In the data rows, zero lies at 4.5, halfway between 4 and 5.
Here are some points:
[6 8 4 6 8 2 0 5 7 3 4 7 5 8 5 8]
[4 7 4 6 7 5 4 3 3 3 4 6 6 7 3 5]
[3 7 3 6 6 8 5 3 0 2 4 6 9 6 5 3]
[2 6 4 4 4 7 5 3 2 1 4 7 7 5 6 2]
[5 2 4 3 3 3 7 5 6 7 5 0 1 3 3 5]
[6 3 5 6 5 0 6 6 9 8 4 2 1 4 0 7]
[6 8 5 4 7 3 0 5 8 2 3 9 4 8 5 7]
[7 3 6 4 4 1 2 5 9 7 5 3 1 4 3 8]
[3 3 4 4 4 5 8 5 4 5 4 3 4 3 3 3]
[6 3 3 4 3 4 6 5 5 5 6 4 4 3 5 5]
[4 2 3 3 2 6 8 5 3 5 5 2 3 2 4 3]
[4 3 5 5 3 3 8 6 5 6 6 3 4 2 3 4]
[3 8 4 7 7 5 5 3 3 4 4 4 6 7 3 4]
[1 6 3 6 5 8 9 3 0 3 4 4 9 4 5 1]
[5 0 6 0 0 5 3 5 5 5 5 5 1 2 9 5]
[5 5 5 5 5 4 3 5 5 5 4 6 3 5 3 6]
[4 2 4 1 2 6 2 4 3 3 5 6 4 3 9 4]
[4 6 4 6 6 3 8 4 5 4 4 3 5 5 1 4]
[5 7 5 6 7 3 6 5 5 5 4 4 6 6 2 4]
[4 3 4 6 4 5 8 4 3 5 6 3 5 3 3 3]
[5 2 5 3 3 3 4 6 6 6 4 4 1 4 5 5]
[5 6 3 7 7 3 6 4 6 6 5 3 4 6 1 6]
[3 5 6 4 5 6 4 4 3 5 5 5 5 3 5 5]
[2 5 3 6 5 6 9 4 0 5 4 2 7 4 3 1]
[2 6 5 4 5 8 3 4 0 3 5 7 7 3 6 4]
[4 4 4 4 5 5 4 5 3 4 4 5 4 4 4 4]
[3 5 5 4 5 7 2 4 2 2 4 9 6 6 7 3]
[4 5 3 5 5 7 6 4 1 3 4 3 7 3 6 2]
[7 3 5 6 5 0 4 6 9 7 5 3 2 5 2 7]
[5 7 5 6 7 2 3 6 7 5 3 6 4 7 3 6]
[5 6 3 6 6 4 7 4 5 5 4 3 6 5 4 4]
[6 4 7 2 4 2 0 5 9 2 5 9 2 7 8 8]
[6 3 5 4 3 3 5 6 7 6 5 6 3 4 5 5]
Then 24 other points, each followed by its number:
[5 4 4 5 5 4 5 5 5 4 4 4 4 5 3 4] 0
[5 5 5 5 5 5 2 4 5 2 3 7 5 6 5 5] 1
[4 3 5 4 2 7 6 3 4 4 6 5 7 3 6 2] 2
[5 2 4 5 4 2 7 5 6 8 5 1 1 3 2 6] 3
[4 4 5 5 4 6 5 3 5 5 5 5 5 4 2 5] 4
[5 3 4 3 4 4 5 6 4 5 4 4 3 4 6 4] 5
[6 4 6 6 6 1 2 5 9 5 5 5 3 6 3 7] 6
[4 4 4 5 5 4 6 5 4 5 4 3 5 4 4 3] 7
[6 6 4 6 6 3 6 6 6 6 4 3 4 5 2 5] 8
[6 5 5 4 4 3 3 5 6 5 5 7 3 6 6 5] 9
[4 3 4 4 4 6 6 5 1 5 4 4 5 3 5 3] 10
[4 5 6 5 5 5 4 5 4 5 4 4 6 5 5 4] 11
[4 5 4 5 6 2 5 4 6 5 4 2 4 6 2 4] 12
[4 7 3 7 7 4 8 4 3 6 4 1 5 5 2 4] 13
[6 6 5 6 8 0 4 6 8 5 3 3 4 6 3 6] 14
[6 6 5 5 5 2 4 5 7 5 4 5 4 6 3 5] 15
[5 2 4 2 2 4 6 5 5 6 5 2 2 2 4 5] 16
[5 2 5 3 1 6 3 4 4 3 5 6 4 3 7 4] 17
[4 6 4 4 6 6 2 4 3 4 4 6 5 5 4 5] 18
[6 3 5 3 2 3 3 6 7 5 6 7 2 4 7 6] 19
[5 1 4 2 1 5 4 5 3 5 6 5 4 3 9 4] 20
[6 0 5 2 1 3 4 6 6 7 5 5 0 2 5 5] 21
[4 2 5 4 1 5 7 5 4 5 5 3 4 3 6 2] 22
[4 7 6 3 5 7 0 3 3 0 4 9 7 5 9 6] 23
Which of these numbered points is nearest to each point below, ignoring the 3 directions in which the first points spread most? Its number follows each.
[4 8 5 6 8 4 0 5 5 2 3 9 7 8 5 5] > 7
[5 4 4 3 4 4 6 5 5 5 4 3 3 4 4 5] > 16
[3 6 5 6 5 6 4 4 2 4 4 5 8 6 6 4] > 11
[3 8 6 5 7 7 0 4 2 2 3 7 9 7 6 4] > 11
[4 5 4 4 5 5 5 4 5 3 5 5 4 4 4 5] > 16
[4 8 5 6 9 4 3 4 4 4 4 5 5 6 1 6] > 18
[4 5 5 5 4 6 4 4 3 5 5 4 6 5 6 4] > 11
[5 6 7 4 6 3 0 4 8 3 4 7 4 6 5 8] > 23
[4 9 3 6 8 5 1 4 3 1 4 6 7 8 6 5] > 13
[4 7 5 7 8 5 6 5 3 6 4 2 7 6 1 4] > 11
[5 3 5 3 3 2 2 5 7 4 5 6 2 5 7 6] > 7
[4 6 5 6 6 6 5 4 3 5 5 3 7 5 3 4] > 11
[5 5 4 6 6 5 6 5 4 6 3 4 4 5 3 4] > 10
[4 5 5 3 4 4 6 4 5 4 4 5 4 5 5 3] > 15
[6 3 4 5 4 1 4 6 8 8 5 3 1 5 2 7] > 3
[5 6 4 6 8 2 3 5 7 5 4 3 4 6 4 7] > 13
[3 8 5 7 7 7 3 4 1 3 4 8 9 7 5 3] > 11
[5 5 5 5 5 4 5 4 4 5 5 3 5 5 4 5] > 13
[5 5 4 4 5 6 2 4 4 2 4 6 5 5 6 4] > 0
[5 1 6 3 2 3 2 5 7 6 5 4 2 3 6 6] > 6
[4 2 4 2 1 6 8 4 3 5 5 3 4 2 6 2] > 15
[4 3 5 5 2 4 5 5 5 4 5 5 5 3 6 4] > 22
[5 7 5 5 6 6 0 3 4 2 4 8 7 7 6 6] > 17
[4 5 4 5 4 5 4 3 4 4 5 5 5 5 6 5] > 3
[4 3 5 4 3 5 3 5 6 5 5 5 3 3 4 6] > 4
[5 4 5 6 5 1 6 6 8 7 4 4 2 5 1 6] > 21
[6 5 4 6 6 2 4 5 7 6 6 3 4 5 4 6] > 20
[3 4 3 4 5 7 7 4 2 6 4 3 4 3 3 3] > 18
[3 9 3 8 9 7 6 3 1 3 3 5 9 7 2 3] > 10
[4 9 4 6 8 5 6 3 4 3 4 5 8 7 2 3] > 15
[5 5 5 5 5 3 7 5 7 5 4 3 5 4 2 4] > 15
[4 2 5 3 1 6 2 4 3 4 6 7 5 5 9 4] > 20
[6 6 5 6 7 3 4 5 7 6 4 4 4 5 1 7] > 18
[4 4 4 4 4 6 7 4 3 6 5 1 6 3 3 4] > 16
[4 4 4 4 4 5 5 4 4 4 4 5 4 4 4 3] > 0
